50 stands for zero in the data rows.
Here are some points, one per row:
array([38, 47, 63, 55, 63, 40, 51, 48, 52, 45, 41, 26, 60, 41, 30, 52, 47, 44, 64, 53, 49, 44, 43, 50, 58, 44, 44, 37, 54, 45, 50, 41])
array([48, 51, 39, 49, 42, 64, 56, 38, 53, 61, 53, 60, 67, 65, 36, 72, 40, 53, 46, 61, 53, 67, 56, 60, 45, 56, 32, 53, 52, 41, 48, 62])
array([65, 54, 51, 44, 60, 63, 50, 45, 39, 45, 31, 52, 52, 57, 56, 30, 63, 52, 42, 28, 45, 63, 50, 40, 55, 42, 44, 57, 54, 50, 45, 57])
array([47, 50, 60, 64, 57, 51, 49, 68, 50, 56, 55, 65, 61, 60, 50, 30, 44, 36, 32, 61, 64, 36, 60, 65, 63, 31, 50, 48, 64, 50, 49, 38])
array([46, 37, 45, 38, 46, 48, 55, 69, 53, 46, 56, 53, 57, 52, 45, 58, 49, 65, 40, 46, 49, 39, 39, 50, 52, 39, 58, 40, 43, 44, 33, 63])
array([51, 55, 50, 46, 48, 57, 71, 42, 55, 69, 34, 66, 64, 51, 57, 32, 49, 70, 53, 57, 70, 41, 60, 40, 63, 53, 35, 59, 71, 49, 57, 40])
array([41, 28, 41, 59, 37, 51, 47, 40, 47, 24, 39, 53, 55, 63, 43, 51, 50, 67, 50, 67, 53, 61, 57, 48, 47, 55, 49, 48, 54, 55, 45, 22])
array([49, 45, 44, 56, 50, 37, 52, 46, 49, 56, 34, 53, 57, 60, 43, 51, 45, 55, 34, 32, 65, 55, 27, 43, 54, 57, 56, 48, 55, 46, 59, 62])
array([51, 66, 57, 53, 50, 51, 55, 42, 53, 30, 35, 23, 53, 42, 40, 46, 48, 35, 53, 61, 73, 56, 64, 63, 41, 67, 58, 43, 62, 42, 55, 72])
array([63, 35, 41, 45, 28, 47, 49, 53, 60, 55, 56, 60, 49, 51, 40, 34, 51, 40, 37, 43, 58, 62, 47, 47, 36, 36, 49, 37, 54, 64, 50, 56])
array([54, 34, 57, 54, 42, 18, 50, 39, 48, 63, 55, 37, 70, 44, 52, 49, 43, 50, 44, 44, 56, 53, 57, 34, 47, 67, 48, 62, 55, 48, 62, 53])
array([38, 64, 51, 57, 32, 53, 54, 53, 56, 42, 58, 41, 45, 31, 43, 41, 46, 43, 41, 43, 51, 54, 36, 60, 35, 39, 60, 59, 64, 52, 33, 42])
array([61, 59, 34, 54, 47, 45, 44, 52, 54, 45, 37, 46, 28, 58, 55, 48, 56, 49, 53, 43, 45, 42, 52, 45, 59, 63, 69, 44, 57, 38, 58, 45])
array([44, 37, 54, 44, 48, 48, 52, 34, 39, 45, 55, 60, 64, 60, 43, 57, 66, 42, 45, 34, 46, 62, 45, 44, 37, 44, 56, 40, 48, 46, 39, 45])
array([66, 66, 39, 64, 52, 45, 37, 38, 49, 54, 57, 59, 79, 29, 62, 52, 91, 46, 52, 62, 39, 54, 73, 65, 59, 39, 62, 54, 45, 58, 61, 54])
array([29, 43, 39, 45, 71, 46, 56, 37, 39, 73, 43, 49, 47, 58, 66, 49, 45, 34, 68, 57, 48, 63, 62, 48, 38, 47, 58, 46, 53, 85, 40, 47])
array([49, 45, 57, 32, 51, 44, 56, 30, 40, 63, 51, 51, 55, 31, 67, 58, 50, 59, 46, 51, 49, 33, 31, 64, 44, 54, 65, 48, 48, 61, 39, 61])
array([39, 44, 34, 39, 58, 60, 32, 45, 64, 39, 29, 61, 48, 39, 39, 48, 37, 52, 55, 53, 32, 40, 43, 58, 57, 42, 48, 52, 58, 50, 48, 62])
array([60, 38, 46, 64, 53, 68, 38, 58, 68, 49, 66, 40, 54, 45, 69, 47, 55, 64, 51, 49, 46, 66, 47, 59, 51, 36, 58, 66, 54, 48, 78, 79])
array([48, 46, 29, 46, 46, 54, 37, 42, 27, 50, 60, 37, 60, 49, 47, 67, 36, 55, 38, 47, 48, 41, 67, 56, 40, 38, 56, 64, 53, 54, 40, 42])
array([46, 69, 46, 45, 34, 43, 35, 59, 37, 59, 37, 51, 49, 41, 52, 48, 46, 54, 54, 36, 41, 48, 45, 64, 43, 51, 25, 62, 60, 51, 44, 58])
array([34, 60, 39, 59, 38, 51, 68, 61, 51, 54, 60, 47, 50, 50, 34, 46, 64, 53, 66, 52, 44, 68, 51, 25, 66, 38, 64, 52, 43, 59, 49, 66])
array([47, 49, 38, 42, 33, 58, 51, 49, 41, 50, 49, 50, 43, 61, 42, 47, 46, 42, 52, 56, 33, 51, 53, 51, 49, 44, 60, 52, 64, 42, 41, 63])
array([49, 49, 47, 44, 53, 57, 58, 54, 21, 49, 57, 64, 41, 44, 38, 55, 55, 52, 49, 55, 45, 64, 58, 57, 62, 50, 30, 52, 30, 32, 57, 56])
array([54, 63, 37, 40, 48, 35, 42, 71, 43, 59, 43, 52, 47, 54, 38, 66, 73, 61, 52, 55, 45, 44, 41, 50, 34, 69, 54, 32, 60, 50, 68, 39])
array([75, 38, 69, 38, 51, 29, 50, 56, 58, 43, 46, 62, 44, 26, 36, 58, 44, 46, 63, 59, 52, 55, 58, 55, 62, 47, 49, 66, 39, 52, 33, 54])
array([49, 46, 42, 44, 43, 38, 52, 59, 55, 57, 55, 51, 58, 32, 57, 45, 41, 63, 47, 50, 60, 49, 41, 42, 48, 49, 51, 64, 39, 34, 55, 45])
array([74, 48, 51, 46, 55, 43, 53, 43, 50, 43, 34, 57, 44, 47, 34, 31, 45, 47, 34, 52, 27, 50, 56, 43, 37, 43, 53, 53, 50, 65, 66, 46])
array([66, 57, 48, 71, 52, 45, 50, 78, 54, 76, 40, 38, 42, 64, 64, 67, 36, 41, 36, 50, 37, 72, 62, 54, 49, 62, 47, 54, 52, 62, 30, 49])
array([42, 31, 73, 70, 62, 63, 45, 67, 44, 69, 38, 53, 60, 40, 40, 60, 51, 52, 56, 47, 43, 40, 56, 34, 33, 51, 48, 54, 52, 39, 43, 50])
array([34, 58, 56, 54, 61, 58, 64, 52, 38, 43, 46, 70, 59, 54, 56, 58, 33, 43, 45, 69, 42, 45, 42, 51, 30, 60, 64, 66, 47, 53, 77, 69])
array([56, 63, 50, 48, 62, 49, 50, 56, 73, 40, 60, 63, 67, 53, 46, 59, 38, 42, 58, 47, 60, 77, 47, 63, 26, 60, 56, 49, 35, 47, 53, 41])
array([56, 50, 62, 42, 52, 51, 51, 56, 67, 50, 55, 49, 64, 80, 47, 60, 53, 54, 57, 36, 46, 23, 70, 70, 56, 36, 43, 41, 37, 65, 64, 42])
array([39, 60, 50, 66, 62, 23, 42, 47, 44, 25, 60, 61, 35, 63, 62, 48, 40, 57, 43, 42, 62, 50, 45, 53, 53, 35, 48, 59, 49, 52, 47, 52])
array([43, 54, 37, 50, 67, 38, 58, 55, 52, 52, 36, 39, 52, 54, 50, 29, 48, 65, 58, 43, 48, 52, 67, 52, 41, 46, 58, 48, 27, 34, 41, 61])
array([52, 49, 46, 52, 42, 53, 55, 50, 55, 57, 59, 45, 72, 64, 65, 36, 49, 23, 73, 50, 31, 52, 24, 54, 52, 49, 54, 66, 39, 31, 53, 25])
array([44, 49, 47, 43, 38, 52, 54, 36, 48, 52, 63, 37, 29, 55, 57, 40, 46, 51, 24, 59, 47, 45, 64, 56, 42, 64, 45, 47, 29, 43, 50, 48])
array([43, 43, 44, 59, 49, 45, 44, 39, 59, 52, 37, 64, 54, 39, 64, 46, 38, 37, 43, 31, 39, 38, 53, 52, 64, 63, 52, 33, 31, 39, 40, 49])
array([62, 32, 55, 31, 54, 73, 42, 55, 57, 39, 46, 45, 42, 42, 65, 59, 53, 48, 46, 56, 63, 63, 57, 50, 66, 59, 69, 49, 54, 51, 40, 36])
array([63, 55, 44, 59, 50, 58, 75, 53, 46, 31, 41, 49, 54, 51, 46, 70, 49, 47, 47, 35, 47, 48, 50, 50, 67, 62, 48, 75, 65, 66, 50, 34])
array([50, 77, 68, 45, 54, 64, 48, 44, 57, 56, 56, 66, 39, 51, 50, 63, 39, 58, 58, 34, 61, 44, 60, 29, 41, 38, 73, 61, 46, 52, 62, 42])
array([40, 74, 57, 46, 48, 66, 49, 44, 56, 50, 55, 56, 61, 43, 63, 48, 40, 60, 61, 49, 59, 67, 50, 42, 62, 54, 29, 31, 52, 67, 43, 48])
array([56, 41, 48, 57, 43, 57, 39, 47, 40, 49, 49, 33, 39, 56, 50, 66, 46, 48, 67, 40, 58, 38, 41, 46, 61, 53, 39, 65, 37, 65, 51, 48])
array([66, 40, 50, 74, 60, 61, 47, 42, 44, 47, 58, 43, 35, 43, 50, 39, 46, 53, 56, 47, 51, 48, 35, 58, 32, 39, 37, 35, 61, 56, 56, 48])
array([43, 41, 48, 49, 60, 46, 45, 54, 53, 40, 30, 50, 46, 59, 63, 53, 62, 52, 47, 68, 50, 46, 42, 44, 37, 37, 35, 57, 42, 46, 50, 47])
array([50, 52, 63, 31, 56, 59, 62, 55, 39, 59, 40, 39, 37, 53, 49, 49, 61, 29, 38, 58, 62, 58, 44, 57, 48, 32, 42, 54, 45, 41, 58, 47])
array([47, 60, 50, 59, 42, 65, 34, 69, 34, 42, 52, 39, 66, 38, 44, 31, 46, 54, 32, 51, 52, 40, 44, 44, 50, 69, 49, 42, 19, 71, 56, 40])
array([32, 47, 58, 56, 44, 50, 36, 41, 70, 42, 55, 58, 42, 49, 51, 46, 49, 43, 50, 66, 38, 47, 52, 32, 54, 66, 41, 60, 50, 53, 56, 53])
array([44, 62, 40, 40, 64, 47, 26, 57, 45, 54, 45, 39, 56, 43, 55, 54, 49, 42, 51, 56, 65, 53, 51, 33, 60, 40, 53, 49, 45, 40, 43, 48])
array([67, 53, 51, 48, 41, 58, 55, 38, 37, 52, 56, 45, 51, 47, 44, 42, 44, 63, 53, 45, 48, 50, 47, 33, 40, 47, 52, 46, 32, 41, 44, 49])
array([65, 59, 35, 35, 49, 50, 50, 47, 55, 48, 58, 41, 54, 58, 46, 57, 41, 27, 47, 47, 46, 37, 45, 28, 52, 42, 42, 40, 59, 43, 59, 53])
Along one direction, these points spread out more than along any other. Take the direction at right angles to it along which they spread out most. Go by this last direction. How many in every 100 of the points above lie lower along it than each point below? Round to a whole number. More than half of the points above lie lower than the first one.
array([54, 35, 49, 61, 33, 41, 42, 63, 38, 46, 63, 69, 37, 44, 66, 55, 54, 34, 68, 48, 63, 45, 64, 39, 43, 51, 46, 31, 56, 47, 60, 54]) ~ 47
array([51, 46, 58, 54, 47, 53, 51, 51, 52, 58, 59, 39, 58, 46, 43, 34, 36, 59, 69, 48, 54, 38, 65, 51, 33, 53, 55, 58, 62, 42, 41, 48]) ~ 59
array([57, 62, 76, 50, 46, 40, 40, 40, 49, 58, 54, 41, 57, 69, 57, 48, 39, 68, 40, 75, 30, 61, 40, 41, 70, 47, 56, 38, 62, 53, 48, 55]) ~ 67
array([51, 48, 48, 73, 36, 51, 62, 40, 52, 51, 37, 40, 47, 54, 63, 67, 59, 67, 48, 54, 54, 45, 45, 64, 41, 47, 60, 38, 49, 33, 36, 38]) ~ 75
array([35, 47, 42, 28, 41, 42, 63, 68, 64, 44, 56, 40, 51, 44, 65, 45, 57, 59, 49, 43, 40, 49, 56, 54, 41, 50, 35, 54, 52, 66, 45, 44]) ~ 73
array([46, 46, 62, 50, 45, 47, 65, 56, 37, 48, 43, 50, 45, 40, 51, 51, 28, 51, 63, 44, 31, 67, 56, 62, 68, 45, 52, 24, 50, 49, 69, 45]) ~ 73
array([65, 55, 47, 48, 67, 52, 61, 46, 56, 30, 62, 44, 56, 51, 57, 52, 51, 48, 46, 58, 46, 35, 50, 34, 38, 54, 28, 43, 51, 44, 28, 65]) ~ 55
array([63, 58, 39, 45, 66, 42, 64, 64, 45, 43, 68, 59, 44, 41, 60, 47, 47, 60, 56, 64, 38, 46, 44, 45, 41, 65, 58, 44, 68, 47, 47, 38]) ~ 47
array([51, 47, 66, 47, 42, 61, 63, 62, 33, 33, 49, 59, 62, 53, 66, 45, 63, 49, 47, 46, 55, 41, 48, 54, 57, 62, 61, 53, 56, 52, 41, 66]) ~ 47
array([50, 47, 66, 34, 65, 51, 27, 50, 40, 49, 69, 54, 47, 72, 36, 30, 62, 54, 59, 42, 51, 53, 50, 68, 57, 77, 59, 59, 66, 49, 40, 57]) ~ 63
array([55, 70, 71, 53, 27, 47, 46, 48, 59, 55, 39, 65, 34, 56, 44, 51, 56, 46, 62, 63, 53, 43, 41, 55, 44, 49, 46, 56, 32, 53, 32, 54]) ~ 67
array([30, 50, 65, 51, 66, 49, 56, 44, 66, 56, 69, 44, 38, 41, 51, 61, 70, 47, 33, 29, 30, 52, 53, 47, 53, 61, 44, 51, 59, 37, 51, 44]) ~ 47
array([51, 45, 28, 66, 64, 57, 70, 45, 61, 75, 66, 53, 34, 44, 29, 44, 53, 50, 49, 59, 66, 41, 36, 61, 70, 64, 56, 52, 38, 66, 48, 54]) ~ 55
